which system made each run
Q, trace 1 (11 x 18)
[[ -1   8  13 -20 -37  22  10 -14   9  19 -18 -25   6  14  -4  56  -6 -22]
 [-18 -34 -16   4 -14  12   8   1 -10 -28   9  -5  -3 -39  19  16  10  51]
 [ -5 -36  18   6  13 -35   5  23  26   6 -11  -9 -13 -18 -12 -43 -21 -15]
 [-12  33 -15   9  25 -16  24  -4 -25   8  10 -16  22   4  -1  23 -16 -52]
 [ -1  24   6 -23  10   7 -14 -35 -33 -37  -2  19 -38  -5  15   2  11  13]
 [ 16  -1  28 -13 -32  43  -2  10  10  21 -40 -20 -13  -7  -9 -24 -16   2]
 [-28 -13 -33  14 -18   4  40  32 -22  15  -1 -13  25  17  20   5   8  17]
 [-13  -3  -9  -3  15 -45 -17  33 -11 -31   9  33 -23   5 -27 -13  -7  13]
 [ 38  31  23  20  27  14 -14  14  16  -2 -18   9  11   3   3   8 -24 -41]
 [-17   5  11   6 -11   9   1 -36 -11  -4 -19  -5   6  38  35  36  30   7]
 [-13 -24  16   6 -43   3 -26  -1  -8 -15  -3 -10  -7 -17 -39  -5  -6  40]]
W, trace 2 (11 x 18)
[[ 50  15   0  25  23  -9 -42   8  22 -10  13  -9   5   4 -34   4  10   7]
 [ 35 -23   3  -1   3 -10 -20  17  17  14 -43 -26  33  27   9   7  14  -5]
 [ -5 -44 -21 -34 -22 -27 -19   9 -12   0  -4   3  38 -10 -13   4  -4  18]
 [ 15 -31  10 -11   9  -3 -20  -6   5 -13   4  30  14 -50  -4 -44 -16  -7]
 [ -9 -10  19 -20   9  16  19 -23  12  29 -18  17  22 -17  21 -11  -6 -51]
 [-32  10  -4 -23 -21  34  10 -46 -21  12  18  16  16 -18  -2  20  13   0]
 [ -9  10  22  20 -14  41  -2 -30  -3  -8   7   8 -29  -7   9 -29  12  33]
 [-32   3   9  30 -14   4  39   7  17  25   4 -16 -20  34  24 -15  -5   8]
 [-12  20 -29  18  -1 -26  20  -2   5   1  61  -5 -11  22  -7  19  -5  13]
 [ 57  28   0  14  15  -4 -20   1  32 -10  25 -12 -27  18  -9   2   0   7]
 [ 36  -2 -12 -11   1   0  -2  31  27  18 -30 -34  10  31  14  28   1   8]]
A, trace 3 (11 x 18)
[[-14   8 -12  17 -32 -28   1  -1  -4   3  45   2 -14  42 -33 -11   1  16]
 [ 48   4 -22  23  -5 -14   2  26  14   0  39  10   8  21  -9 -30  -5 -10]
 [ 36 -17 -16  -5  15  -8  -2  15  38  20  -4  18  22  29   6   4  36 -25]
 [ 14 -29  -1 -31  -2  -3 -29 -11  40   1  11  34  15 -10  -9  32  15  15]
 [ -1 -27   5  11  22  10 -15 -19  38   2  22  -8  18 -46  10   2  -3  39]
 [-33  -5  16   7  27 -17  10 -43  24  32  17 -23  11 -11  11 -10 -13  -9]
 [ -1  17   7 -28 -13  -4  16 -54  -6   3  32   6  -9  -3  19 -12 -27 -31]
 [ 26  10  -3 -24  -9  34  33 -10   5   0   2   0 -41  -9  32 -29   6 -10]
 [-22   9 -18 -39   0  21  40  28  10  26 -14   4 -35   1   0  11  12  -1]
 [-24  20 -35 -19  21  -8  12  24 -14 -17  25  19 -25 -14 -11  33   1  21]
 [ 11  35  -6  25  55 -19 -10  20   9 -21   6 -19 -24   1   2  18  -9  12]]
Z, trace 4 (11 x 18)
[[  6 -25   7  -5 -22 -32   1 -12  10 -11  22  37 -12  14 -28  -7  20 -44]
 [ 21 -18  -5 -22 -18  31  12   3  -5 -12   3  22 -11 -49 -25 -11  21 -31]
 [ -2 -13  -7 -18  25  20   0   6   1   4 -33  -1 -27 -16  -9 -18  57  16]
 [-32   9  -8 -30  12   4 -23  -9  -4  21 -10 -18   2 -11 -38  25  17  37]
 [  9  44  -9  13  14  16 -29 -20 -35   5   3 -26  31   8 -11  -4  -3  24]
 [ 19  26   6   8   1 -13 -26  -1  10  28   0   6  26  63  -7 -19  -6  -4]
 [  8   0 -16 -10 -34  11   9  23   5  17  26  44  40  17   3  -1 -27  -7]
 [ 17 -10  -6  14   7  22  10  24  17 -16  18  51  -6 -11  33 -28  -2  19]
 [-18 -27  16   3  32   6   8   1  59  15   5  19  -7 -28  16  13   5  13]
 [-16 -13  -3   7   7  11  11 -46   5  -9  21 -20   9 -30  29  37  17  16]
 [ 23  -4  21  15 -13 -11 -19 -51  12 -14  13 -44 -22  12   1  -3  11  12]]
J, trace 5 (11 x 18)
[[ 23   7  27  19 -16  21  -4   6   6 -25  -5  47 -33   8  -7 -22  10 -22]
 [ 10   6  -5  23 -19  37  16  50  24  19  -8   2  11   6 -20  29   1  -2]
 [ -8 -13 -23  34  23  -5 -14  12   3 -15  16  22  19   5   0  18  45  38]
 [ 24  -6  29  25  40  -5 -41  -5  35  -9  -7  -1  -6 -25 -19 -17   2   5]
 [ 40  -2  -5  21  10  -2   1  -5  15  19   1 -41  45   3   5  13  -3 -34]
 [ 19 -20  -4 -14 -20 -13 -19 -44   0   1  11  17  20  30   1   0  44  -9]
 [ 25 -17  11 -31 -27  26 -18   0  19  22  -4  22   6 -17 -20 -46 -11   6]
 [ -6   6 -32  -5   9   5  31  26  16  49  16  -2  23  21  12 -27  -2   4]
 [-30  33  -2 -10  32 -11 -18 -31   8  19  30  30  -1  20 -13   3   8  20]
 [ 13  31  16   0  19  41  -5 -29   8   2  15   1  -1 -39  19 -12 -35   6]
 [  1  -2   0  14 -14   9  36 -23  27  13  18 -34  -9  19  43  22   1   2]]
Z, trace 6 (11 x 18)
[[-55  -3  34  25  -2 -23  16   5  11  -3 -10  -1 -31  15   4  14 -23  -2]
 [-30  13  13  37 -15   0  30  -7 -20 -21  12 -11  -9 -15  -7  31 -17 -36]
 [ 12   6  16  38  -4 -11  16   3  -6 -30  -9  -9 -39  20  -8  12  25 -41]
 [  3 -19  -1  -3 -24 -13  13  30   5  -7 -15 -10 -19   0 -46  34  19 -40]
 [ 15 -10 -28   2   2  -3   1  32 -40 -34 -15  -8  -4 -23 -26  10  30  -7]
 [  9  -1   0 -12  39 -27 -39  23  -7 -14 -35   1  -7  -4 -35   1  21  -1]
 [ -7   4  -6 -24  18  -3 -31   1 -29   7 -33   6  50 -11 -19  22   1 -12]
 [  6   9   9  -4  -1   5 -43  -8 -38 -18 -31  31  29  22  11 -13   6  15]
 [-16 -10  33   7 -17   9 -34   6   8  17 -22  38  31  13 -17 -21 -17   7]
 [-36  -9   3  28 -10  24   7  -3 -15  11  11  48  39  -6   6 -22   7   1]
 [-21   5  21  25   7  14  -8 -23  20  -5  25  56 -18   4  -6 -11  24   7]]
P, trace 7 (11 x 18)
[[  1  -4  44  21   7  10 -10   8  43  17 -13  25  15  -2   4 -10 -36 -21]
 [  6 -25 -20  22 -16   2  29 -13 -10 -15  24  -7  34 -15  22  35  14 -24]
 [-11 -30  19 -25  -7   2 -10 -32  20 -16   3  23 -42 -24   2 -14  22  22]
 [  1  11   6  13  11  28  14  32  17  13   4 -15   4 -51 -21   0 -39  -7]
 [ -4   4 -36 -12  30 -16  33 -15 -10   2  15 -25 -15  -2   9  15  42 -19]
 [ 19  23  21 -35 -11  17 -25 -21  32  22   0   2 -35  17 -29  -7   1  12]
 [ 25  17 -25  23  -2  15   8  24  -9  17  12 -43  32   0   8 -17 -24  21]
 [-27 -21 -17 -21  -3 -54   9  -7  -1  11   7  -8 -11  42   3  -9  22   9]
 [  8  25  13 -15 -11  -6 -40   2   7  -2  16  31  13   8 -26  11 -48  12]
 [ 13   3 -16  24  34  -9  12   8 -11 -13   2   1  31   6  62  -9 -14   1]
 [-23 -32  26 -22 -29 -17  10 -14  27   5 -19  17 -13  25  15  28   5 -19]]
G, trace 8 (11 x 18)
[[ 23  12  10 -15 -22  22  -6 -28  20   4  22 -32   0 -19  10  23 -40  20]
 [ 37   6 -10   3  12  -5  16 -14   7  -4  -7 -54 -11  21  45  12  11   0]
 [ 21  18 -14 -42 -10 -22 -11   9 -19 -23 -14 -16 -19  23  -1  44 -10   0]
 [ 30  18 -12 -11  24  14  -8  19 -15 -29  -8  -2  10 -34  31  10 -39  12]
 [  9   7  16 -12  30  -2   3 -15 -15 -17 -42   9  -2   6  46   6   3 -39]
 [-22  -6  12 -17 -36  15  -9  -4 -37 -19 -33  16  25   0  14  35 -15   3]
 [-12 -11   9  33  -9   7   6   0 -37 -38  -8  -4  -5 -16  36 -27 -14  26]
 [-20   2  25  19 -21  -7  28  13 -22 -20 -26  -4 -38  12  -6  -2  -2 -43]
 [-24  12  -8  27 -20  31  23  15 -22 -20  16  16  -3 -26 -19  40   5  -5]
 [  2   5  25  37  18  23  -7 -20  11 -31   6  12 -39 -23  -3  -3  29   9]
 [ -5  -4  32  29  -1  15 -11  15  23   6 -40 -19 -11   7 -34  32  25 -10]]
J, trace 9 (11 x 18)
[[ -2 -11  -9  -6  19 -61   7  10  24 -11  33  19 -14  13   5   0 -23 -17]
 [ 13  17  -5 -34  20  -4   5  -5   3  -8  16  28  -5 -29 -16  26 -14 -53]
 [ -3  -9 -10 -29   5  40  31  -8  -1   7 -20   5  -5 -31  19  27  36 -21]
 [-46 -35   8 -11 -12   8   5 -10   9  17 -20 -21  -7 -21 -12  10  25  32]
 [-30 -17  -3  14   6 -29  -2  -2 -24   0  10 -35   7 -28 -17 -39 -21  21]
 [  1  29   2  11  14 -35  10 -15 -29  -3   7 -28 -22  23 -11 -31 -10 -38]
 [ 18  45   2 -22 -32  21  -2 -14 -35  -5  -8  -4 -15  26 -16  18  -4 -24]
 [ 10   4 -11 -15 -38  43   7  18 -24 -15 -23  12 -12  13  26   3   9  37]
 [-20 -13   3   7  -1 -12  -5  47  20  -3 -19   4 -21  22  11   1 -14  53]
 [ -9   9  -5  20  38 -43 -15  31   0 -20  10   9  18  -3  -1  16 -41   6]
 [ 18  12  14  13  39 -17  -3 -14  -3 -31  -7  19   1  -6  22  23   1 -53]]
W, trace 10 (11 x 18)
[[ 13 -27  16 -29 -33  20  -9 -30  23  25  10  10  16 -26 -15 -29  -9  -9]
 [  0 -19  -9  -8  -6  41  24 -25  10  25  13   8  29 -27  38 -23   7   3]
 [-29   1   3 -31  -7  13  11 -46  17  28  25  16 -16   3  14 -18   9  22]
 [-10  21   8  14 -10  34  15 -20  25  26  34 -17 -10 -14   4 -12 -26  28]
 [  2  21  -7  14  17   0  18 -27  19  10  25 -24 -10  27  49   0  -2  24]
 [ 10  20  -5 -19 -23 -17  -1  -9  24   9  30 -28 -27  33   2  18 -29  28]
 [ 43   7 -19   2   4   1   2  23  19 -15  19 -28  -7  -6  28  12 -31  32]
 [ 22  -3 -11 -43  25 -31  -2  13  26  -6 -14 -12 -19  13  33  19 -16   8]
 [  5   1  -7 -43   5  -9  -7  18   8  -6  -8 -19  -3 -35  -8  37 -44   5]
 [ 12  -2   3 -20  39  -2 -10  -7 -15 -31 -25 -14  -2 -45  33  12 -16   0]
 [-23   2  23 -42  -4  -8   3 -14 -24 -10 -44 -15 -23 -13   9   8 -24 -22]]
G, trace 11 (11 x 18)
[[  0  31 -19  18  41  21  -4  12  11   4  28  31  -3   1  14 -15   8  41]
 [  6  10  38  -2  12  -8 -20  -4  46  17 -18  28 -17  40  -1  -5  -4 -16]
 [ -9 -17  -9  21 -14  -4  -5  21  21  18  10   8  56  21   6  35 -11  19]
 [  7 -23  -4  18  12 -53 -18 -20   4 -27  35  12   0  15  15 -28  -1  15]
 [ 24 -29  12 -13 -30 -25   1  14  18   4  -1  -8   8  -8 -28  -6 -27 -47]
 [  2 -26 -44  -8   7  -1  27  -2 -14   2  27  -3  31 -35   6   7  27 -10]
 [  1 -15   6 -51   0  -5 -14 -38  -3  -7  -1   5 -37 -26 -15 -26  19   1]
 [ -8  -5   1 -23  -9  34  15  14   8  41 -30 -41  11 -28 -10  -5 -13   5]
 [-34  30 -25 -11  29  -5  18 -19 -27  18   7 -23 -11  21  18  -7  18  23]
 [  4  46  19 -26 -23  11 -16 -12  -1  11   7   1 -27  25 -17  -7 -44   7]
 [ 30  22 -13  25  -2  35  24  19  17  17   7  -8  21  19  40   3 -14   3]]
Q, trace 12 (11 x 18)
[[  1  26 -19 -30 -14   0  -9 -22 -47 -12  18  21  31   1  14   5 -26   0]
 [ 11 -16  16 -41 -29  26 -10  -5   5  -8 -13  53  -7 -11  16 -21 -12   2]
 [-27 -19   8  -6 -26  28  26  28  24  32 -18  22  20  -6  -6  23  -4 -20]
 [-54 -11  -9  27  23  -8  15  19   3 -13  17  30  -4 -16  -3  28  16  17]
 [-11  15  37  39  37 -13 -13   0  28 -10   5   5 -35  -9 -21 -14 -12  -9]
 [  4  35  17  39   2  12  19 -28  -2   9  10 -40  -7  24  11  10  -3 -23]
 [  8   2 -10   0 -40  -3   4 -25 -29 -26  17 -28 -37  18  -1  -4  20  28]
 [ 52 -21 -12  -9 -32   4   1  32   0  -9  -5 -25 -11 -11 -20 -31  -4   1]
 [ 25 -16 -39 -15  17 -18  19  32  -8   5 -18 -10  26  16  18   7  22 -24]
 [ -6   4 -10 -37  34 -28 -37   5 -17 -14 -27  14   8   0 -18  27  13   6]
 [  8  12  24  -2  28  27 -39  -9   4   9 -31   3  37 -25  10  -4 -24  14]]
A, trace 13 (11 x 18)
[[ 12 -36  30  27 -23  -9  10 -34  19 -16  -3 -33 -18  -5  21  -7   8 -13]
 [ -9 -36   8 -26 -42  -9  29  -3   6  19  -2 -22 -11 -18 -20 -16 -13 -34]
 [  2 -17 -32 -33  -3   0  23   1 -33  -7  13   7  -3 -41 -14 -27  17 -21]
 [  9  27  -9 -27  47  15 -10   6  -8  12 -16   3 -19 -25 -32 -23  23 -12]
 [  1  48 -17 -32  21  23 -18  -5 -17  21 -12 -17  14   6 -10  28   0  20]
 [-12  27  -5   3   4  -3 -22 -18 -16 -10   4 -11 -14  35  18   4   7  61]
 [ -8  16  12  24 -14 -13  -2  23  17  12   9  -6  -9  43   8 -21 -42  32]
 [  1 -10 -14  19 -17 -22  25  27  -2  -2  14  23  26  37  37  -5 -22 -15]
 [ 16 -27  14  10   2 -13  -1  18  22 -25  -6  57  -6   7  12   1  13 -34]
 [ 15 -27  14   3   0  26  -2  20  32  -7 -19  14  16 -42  -6  39  -1 -20]
 [-27 -31   7  12  13  -1   2 -24   1 -11  -9 -23  12 -41  -3  38  30   1]]
P, trace 14 (11 x 18)
[[-35 -25  -1 -10 -17  22  10  21   0  20 -18  41   0   1 -17 -25  34  11]
 [-32  15  -7  26  14  26  -9  15  -5  11  11  28  27 -18 -40  18  15  13]
 [-17  15   6  50  47   0  -5 -22   8   0  12   9  -2  10   0  -4  43   0]
 [ 12  -3  34  47 -15   2  -6 -14  40   7  16  -6 -13  20 -27   1  13 -22]
 [ 41 -26 -14  36 -24  -7   1   2   7 -26  40 -15   2 -13 -14 -10  13   5]
 [ 19 -43  -8 -11  13 -34  -5  23  32 -10  11   9 -21 -18 -15 -31  12   6]
 [ 27  -8 -15 -26  27 -11 -13  23  31  15   8   9  25 -28 -29  19 -11 -25]
 [ 28  -4 -17 -28  42  -1 -12 -35  14  18   3  -9  34 -12  24   5  23  -6]
 [ -2 -14  23 -23 -11  11  -8 -41  31  45  -5 -20  21  -2   7 -16 -12   0]
 [-19  -4 -12  -2 -28   2  16 -29 -15  18  41 -23  30 -22  -1 -12 -31   9]
 [-34   6 -10 -21   6 -23  22 -22  -3   4  41  21 -27  -3  12 -32 -17   9]]

runs to name
trace 15 (2 x 18)
[[  0  19  28   1  14   9 -29 -31  10  38 -30 -33  19  25  -7 -16   0   6]
 [ -7   2   1  25 -36 -14   3 -25 -28  14  16 -36  35  20  -9 -20 -20  -7]]
	P
trace 16 (2 x 18)
[[ 30 -40  -3  -3 -31  10   6 -20  13  -3  -2  -2   3   5  -2   8  56 -20]
 [  8 -36  -7 -23 -29   7 -17  15  17  23  -3   1   8 -11 -46 -25  21  18]]
	J
trace 17 (2 x 18)
[[ 19  16  43  10   0  33 -17 -11  34  13 -35 -14 -17  18   1  11   8  -3]
 [-26 -18  -8  -8 -56  13  20  -5  -4  13   5 -19  15  10   7  36  -6  25]]
	A
trace 18 (2 x 18)
[[-13  23  11 -11 -20  31  25 -37  11  32  21 -24 -17  -9 -22  12   0 -24]
 [ -8   0 -27  -8 -11  25  34  -5  -4  -1  32 -13 -35 -23   8 -10  20  33]]
	Q
trace 19 (2 x 18)
[[ 22  -1  -2  15  -7  15 -32   1  29  17  17 -23  18   1 -17  -5  -3  55]
 [-15 -21 -11  24  24 -52  -1   5  12  11  19 -38  18   7  -2 -16 -10  17]]
	P
trace 20 (2 x 18)
[[-11  32  10  52  16  20   2  17 -12 -13  -5   0  -9   0 -33  26  21 -16]
 [ 17   6  10  52  -2  30 -17   1 -11 -27 -14 -17   3  -5 -11  24  33  14]]
	J
trace 21 (2 x 18)
[[  7  18 -27 -25  -6  17  10   7 -20   6   3   1 -26  23  21 -41  10  43]
 [ -4  24   3 -31  -5  10  18  36  18  20 -16  17 -37  25   8 -11 -29   2]]
	G
trace 22 (2 x 18)
[[ 13  28  -1  31  34  -4   4  16 -13 -41   0  -6 -39  -3  23  -2  -7  12]
 [  8  24  27   6  10   6  -4  15   6 -16 -29  18 -12   9  -8  43  -8 -48]]
	G
trace 23 (2 x 18)
[[  4   1   2 -45 -14  24  12 -25  -9  35  -9  13  20 -10   8 -35  -9 -31]
 [-40   5  -6 -24 -22  23  31 -12  -1  47   2  11   1  21   9 -22   4   5]]
	J
trace 24 (2 x 18)
[[-39  18  19 -20 -12   2  -9  -3 -17   5 -21   9  15   8  19  17 -53  16]
 [-10  12  12  35 -10   0  18 -17 -21 -12  11  -7  15  13  50 -14 -37   1]]
	G
trace 25 (2 x 18)
[[  6  21 -23   5  24 -34  -5  52  -9 -15   8   8   2  16  -4   4 -36  10]
 [ 13  12  -2  -1  41 -15  -4  29   7 -14 -10  21  22  -9  24  22 -37 -27]]
	Z
trace 26 (2 x 18)
[[ 13  26 -19 -22  13 -25  25 -16  -5 -14  29 -11 -45  18  26  -7  -9  -8]
 [ 32  20  -1 -37 -24  11   7  24  27  11  -3   2 -30  29  12   5 -31   7]]
	P
trace 27 (2 x 18)
[[ 34  21   2   3  10  -4  11   5  35  -2  29   1  -9   3  29   9 -49 -14]
 [ 26 -21 -21 -24 -15  -8  30   2  22  -6   9 -18  -9  10  49  28  -3   5]]
	P
trace 28 (2 x 18)
[[ 16 -27 -18 -13 -15 -39   4  22  34  10  34  -9  12   6  -6   0 -33   6]
 [ 51 -10 -18 -25  28 -11 -11  -6  31  -4  27   7  17 -29  12   5 -11 -12]]
	W
trace 29 (2 x 18)
[[  7 -11 -20  -8   7  -5  -2  33  -6  -9   1 -32 -21 -42 -36 -18  -7  28]
 [ 22  10 -20  -2  48 -19  15  23   1  12 -13 -19   9   8  32 -31 -11 -18]]
	Q
trace 30 (2 x 18)
[[-43  15  16 -15  12 -19  -8 -25 -13   9   1   6  17 -16 -32  27 -22 -34]
 [ 28  22   3  10  -3  19  -8 -40 -36 -37  13 -15  -5 -24  17  -6  -7  -3]]
	A
trace 31 (2 x 18)
[[-28 -29  14 -22  -9   1   9 -14  40   6   3  10 -12 -23  -6  52   8  -2]
 [ 11  -8  -2  24 -12  27   5 -29 -25 -30   4 -37  -1 -36  10   9  19  19]]
	Z
trace 32 (2 x 18)
[[ 14  17  -9 -19   0   0  -1  -2 -40   7 -37 -34  12  33  31 -27  -6   2]
 [-24   9   7 -28 -25 -25 -10  23  -6  13 -12  13  -6  40  -6 -12 -44  18]]
	Z
trace 33 (2 x 18)
[[-32  10 -14  13  -2 -42  -5  13 -20 -16  24 -13 -22  11 -43  18   0  18]
 [ 26  29   8  22  21   7  -8   4  11  -5  30  -4  -6 -34 -34 -16 -31 -21]]
	G
